In the data rows, 500 means zero.
Here are some points:
(463 633 372 415 418 401 448 365 574 333 596 321 491 669 387 595 599 506 380 394 382 399 388 550 709 311)
(340 604 673 306 212 645 483 534 363 252 420 489 522 451 414 619 541 708 565 683 632 495 444 695 547 503)
(522 864 288 397 367 524 195 700 305 582 315 376 453 240 202 415 541 809 557 548 519 792 143 411 219 805)
(280 437 553 342 413 537 534 649 421 248 357 589 667 318 443 445 618 493 582 443 618 758 460 706 688 653)
(348 937 363 470 297 495 226 634 374 649 254 313 376 086 244 431 447 817 484 813 340 843 000 580 280 836)
(647 371 673 660 596 577 146 847 388 445 104 862 739 365 821 241 349 519 623 411 067 321 283 696 431 306)
(668 475 420 464 411 480 504 415 613 506 589 330 484 567 407 547 551 552 396 537 441 577 433 480 518 380)
(372 500 236 736 405 425 662 682 608 630 716 587 401 598 950 243 523 537 651 437 580 322 757 427 333 705)
(532 402 872 239 603 590 556 342 383 521 268 454 683 389 345 663 405 367 618 632 547 462 527 697 713 294)
(840 486 554 509 646 397 563 638 556 655 556 541 436 089 189 910 175 466 469 529 685 840 514 285 657 446)
(752 457 325 796 731 477 173 364 643 767 491 416 944 825 032 558 445 371 464 097 000 548 000 457 368 515)
(369 380 465 372 497 644 522 527 449 498 394 579 480 559 674 218 477 457 625 523 342 398 395 486 415 528)
(515 467 552 387 689 495 534 407 397 674 573 345 524 410 399 530 484 287 425 464 408 676 469 724 375 494)
(686 451 657 325 677 452 510 454 730 630 326 268 757 280 067 551 601 557 496 396 442 981 278 409 505 534)
(387 489 730 678 497 361 325 464 491 445 507 459 329 320 542 536 187 494 391 471 523 279 594 707 467 373)
(454 376 139 714 399 411 698 601 344 684 807 613 235 422 999 217 486 435 741 409 658 235 541 467 281 801)
(562 571 559 398 463 657 570 704 413 554 343 411 469 331 505 404 341 484 611 669 520 529 439 381 366 536)
(340 659 590 570 531 407 407 414 385 461 613 412 312 436 488 528 496 470 360 654 469 338 506 657 467 462)
(419 569 532 609 642 500 497 509 397 501 547 409 393 490 638 298 321 408 563 463 133 293 535 467 196 355)
(552 445 607 608 611 451 397 496 460 350 530 486 480 478 357 681 463 431 445 469 571 435 430 523 671 387)
Here are 10 more points, each followed by its number:
(447 475 376 392 553 357 697 455 541 461 554 590 527 498 554 450 497 403 581 581 644 427 679 523 506 522) 0
(501 548 639 313 559 552 586 519 546 605 434 571 560 280 266 573 505 481 616 471 574 600 460 471 535 424) 1
(271 541 592 358 315 822 457 738 535 208 262 584 482 339 501 572 605 592 568 645 629 732 424 692 590 547) 2
(497 227 175 511 555 467 696 318 889 844 683 595 380 727 612 584 747 500 526 624 558 700 599 562 438 825) 3
(520 391 877 552 503 634 450 613 649 558 313 588 530 310 371 543 491 601 481 242 615 567 540 604 629 408) 4
(323 564 666 431 341 499 596 672 371 369 375 745 700 245 301 538 494 548 505 426 600 620 470 599 528 549) 5
(505 532 376 617 627 427 585 282 539 529 649 390 534 755 526 576 532 473 486 531 645 457 570 527 586 661) 6
(000 519 000 717 353 062 327 461 526 672 538 948 421 710 776 386 585 795 654 395 585 455 685 425 422 999) 7
(507 353 534 441 539 425 454 406 466 312 559 372 710 289 428 599 424 567 579 461 396 572 349 704 500 456) 8
(999 046 411 414 440 494 528 329 848 567 964 164 604 613 180 865 765 296 347 305 393 826 392 355 662 337) 9
Which three of these numbered points are nearest to each point below by angle, seen from the average point of the first points? Their numbers follow each, nearest first.
(648 456 668 430 696 490 591 513 447 707 467 643 735 517 201 623 448 370 451 339 515 574 600 416 605 544) > 1 4 9
(333 379 254 624 569 549 271 702 466 745 539 523 269 378 657 289 409 702 459 411 206 641 188 567 217 733) > 7 3 2
(295 691 395 633 469 375 394 492 332 359 573 492 393 403 487 370 438 495 449 446 144 336 451 454 281 330) > 7 0 8
(579 409 429 593 492 573 414 515 524 525 540 439 629 699 507 514 380 569 345 473 587 560 523 548 676 664) > 6 3 9
(500 456 790 351 686 587 565 418 406 512 342 418 710 381 371 598 339 444 542 561 573 523 454 664 509 397) > 1 4 8
(398 312 532 450 623 317 549 526 448 492 478 490 467 216 377 492 539 359 537 378 395 672 425 754 343 536) > 8 5 1
(397 607 720 581 155 433 416 937 345 636 778 414 387 149 417 578 652 662 321 573 551 618 365 473 629 787) > 5 2 4
(388 550 540 383 369 582 569 659 476 352 407 501 431 474 594 419 649 600 459 560 579 595 496 657 522 596) > 2 5 0
(455 336 918 625 536 931 337 481 498 671 190 511 734 482 328 683 518 457 505 372 543 747 370 554 706 531) > 4 1 2
(325 734 558 448 438 472 478 491 368 504 475 535 469 323 520 439 430 467 465 546 501 387 463 594 398 525) > 5 0 7
(465 582 490 486 523 398 365 233 605 364 676 393 476 669 520 538 535 501 407 422 397 423 528 552 613 384) > 6 9 0
(381 491 174 784 295 523 753 774 480 785 678 686 218 553 999 000 451 434 751 380 608 254 661 444 325 709) > 7 0 3
(532 574 538 662 464 549 224 489 351 398 243 650 541 491 688 319 419 650 617 556 273 264 231 579 448 387) > 7 2 8
(366 609 257 625 463 360 486 270 475 557 561 554 515 683 822 272 544 458 571 514 610 207 604 463 458 683) > 7 6 0
(953 312 226 336 462 428 709 212 843 574 732 195 664 632 348 714 593 380 493 354 289 732 267 260 629 228) > 9 3 6
(365 211 364 086 498 316 999 804 600 212 694 424 496 631 688 293 547 323 904 389 619 312 423 463 369 376) > 0 3 6
(569 787 136 815 619 061 631 000 480 446 387 674 757 981 871 625 662 385 515 555 961 246 753 218 763 392) > 6 0 7
(486 618 546 510 486 554 299 427 432 586 337 631 491 709 446 459 594 597 429 457 496 450 588 423 577 560) > 7 6 4
(845 334 478 651 550 457 665 445 415 129 321 484 690 244 782 369 490 332 655 564 241 429 339 474 347 000) > 8 0 9
(501 391 497 438 587 474 256 514 499 750 546 558 451 415 268 569 533 515 505 396 424 599 200 703 418 675) > 3 9 1
(419 368 540 454 485 573 545 543 525 396 402 558 555 358 484 484 370 570 521 399 452 585 450 515 424 453) > 5 4 2
(502 486 416 497 421 350 551 365 400 568 570 569 634 701 621 462 586 618 568 482 726 444 506 548 535 658) > 6 7 0
(524 612 713 394 558 566 410 267 662 686 348 318 514 409 266 637 484 596 466 521 503 629 338 552 416 413) > 1 4 9
(604 656 594 375 436 737 496 745 489 588 288 328 571 288 360 395 386 487 598 748 461 456 449 327 417 472) > 1 2 5
(284 330 660 396 680 492 469 657 615 356 625 343 410 245 475 546 258 330 493 320 326 434 534 691 562 565) > 8 4 0
